(in the rows, 100 means zero)
One turn moves every row onto another: examples first, then more rows asked:
k711: 95  99  107  127  96  119  86  83  115  53  92  111  87  111  100  82
k401: 101  106  71  122  100  106  104  86  99  88  109  137  94  104  119  119
k442: 100  117  94  131  95  83  88  102  110  79  108  106  99  106  87  97
k306: 93  102  103  95  90  88  89  93  89  64  79  118  84  116  104  85
k644: 107  91  77  105  81  94  109  106  103  100  114  114  94  103  125  103
k486: 122  90  90  121  82  104  105  81  110  101  91  101  109  107  102  87
k516: 112  73  93  108  79  113  83  88  113  65  101  118  92  109  135  95
k578: 81  96  90  117  95  94  101  97  91  78  117  141  118  109  107  98
k623: 111  80  102  106  94  98  125  87  104  72  119  131  82  110  106  108
k214: 92  96  105  110  79  90  125  99  83  56  103  113  85  110  107  97
k250: 99  88  73  120  98  104  98  99  91  70  93  145  93  101  123  113
k794: 113  92  112  127  85  107  100  96  109  75  83  113  109  81  114  86
k862: 115  83  101  116  86  100  98  91  107  88  89  108  120  99  117  68
k80: 125  72  82  129  85  93  84  98  115  63  103  118  93  111  129  97
k868: 111  92  101  133  107  99  73  92  119  52  100  106  91  108  99  90
k904: 104  89  66  105  106  107  82  81  96  73  96  119  98  115  127  105
k784: 109  74  106  124  95  75  103  96  104  87  92  107  94  135  112  106
k700: 114  100  103  132  83  112  108  87  111  86  85  103  101  92  100  104
k981: 100  86  73  110  109  115  91  89  96  54  87  109  93  111  110  117
k914: 103  87  123  132  107  79  96  105  108  76  83  120  88  117  110  102
k803: 113  95  77  129  76  75  97  108  105  90  114  119  99  107  117  101
k581: 85  97  91  113  104  107  81  84  88  51  103  107  109  112  124  89
k754: 80  111  98  133  100  108  105  91  93  64  117  126  106  100  113  105
k403: 112  83  100  90  105  97  90  81  110  75  95  136  80  114  104  96
k546: 88  122  93  123  99  101  108  102  103  88  105  110  87  100  90  89
k98: 105  88  111  130  98  76  103  102  105  87  83  109  86  124  106  116
k839: 82  96  88  109  107  106  92  86  93  63  108  105  115  120  95  102
k900: 105  72  119  128  104  79  98  98  108  76  93  118  97  126  117  90

k904 moves to -> k401
k623 moves to -> k214
Where do these go?
k711 moves to -> k516
k80 moves to -> k803
k914 moves to -> k900
k578 moves to -> k839
k794 moves to -> k862

One turn moves every row onto another: examples first, then more rows asked:
k921: 109  95  71  105  90  86  103  130  103  60  82  87  83  102  94  78
k352: 103  103  76  104  92  83  108  131  98  59  80  88  85  105  96  78
k67: 111  87  68  78  111  126  96  102  93  90  90  86  85  98  87  67
k753: 108  106  81  88  91  98  90  86  107  114  88  92  100  84  117  84
k356: 106  105  64  117  101  110  108  107  106  116  87  71  74  95  87  77
k160: 89  95  64  95  125  105  131  97  118  95  78  95  89  98  109  80
k494: 108  103  65  85  84  99  85  89  97  84  102  87  96  111  77  70
k324: 109  106  65  86  82  104  91  85  90  83  103  87  96  108  80  69
k728: 106  87  93  87  118  100  91  96  90  96  109  98  90  97  90  85
k129: 91  119  62  107  81  76  112  111  122  81  94  78  91  93  111  84
k94: 98  101  75  95  115  102  103  69  112  101  80  101  94  97  109  78
k55: 108  102  67  86  80  85  84  120  95  70  95  93  92  98  88  72
k341: 103  110  71  105  98  112  112  80  99  77  88  82  90  122  76  80
k476: 105  83  80  86  115  97  88  101  101  68  105  102  96  86  94  74
k788: 112  104  73  94  115  120  104  106  89  110  79  94  78  113  94  78
k267: 109  107  60  92  89  126  112  100  102  91  74  65  83  107  100  77
k730: 92  102  69  96  124  98  133  97  120  97  89  93  87  94  108  87
k797: 98  104  79  106  96  79  102  97  113  55  98  92  98  87  114  87
k869: 91  98  85  95  97  73  97  100  111  79  120  91  96  85  99  89
k608: 115  96  65  88  77  87  85  117  92  72  97  90  91  95  93  68
k589: 105  112  70  100  92  77  110  104  94  80  109  97  84  94  115  108
k346: 106  102  88  76  83  96  103  117  113  95  90  78  96  79  119  86
k500: 105  105  76  96  104  98  92  109  108  87  118  116  92  100  102  96
k97: 93  95  79  86  107  99  127  126  117  95  91  87  83  85  113  91
k639: 105  109  61  114  92  83  119  103  94  100  89  69  73  92  108  95
k284: 108  102  74  106  108  119  93  110  114  109  105  102  88  99  85  78
k867: 102  103  74  116  104  99  121  109  105  64  77  84  82  117  83  85
k649: 93  95  71  85  106  100  129  127  117  89  85  81  91  87  112  84
k501: 103  123  54  106  94  106  115  113  111  100  70  82  77  109  109  78
k594: 102  106  72  102  98  107  109  81  98  83  92  79  88  127  76  76
k187: 101  109  69  96  115  97  112  74  113  108  86  99  99  94  110  83
k998: 102  116  67  109  80  97  117  95  113  70  78  69  90  101  117  88
k889: 103  98  87  82  85  99  99  119  110  107  89  86  90  77  116  88
k850: 109  106  89  81  90  99  88  82  108  102  88  91  96  83  116  83
k555: 101  103  79  114  102  97  122  107  99  66  78  80  80  121  88  81

k649 moves to -> k94
k867 moves to -> k324
Where do these go?
k753 moves to -> k97
k67 moves to -> k797
k788 moves to -> k869
k356 moves to -> k500
k55 moves to -> k555

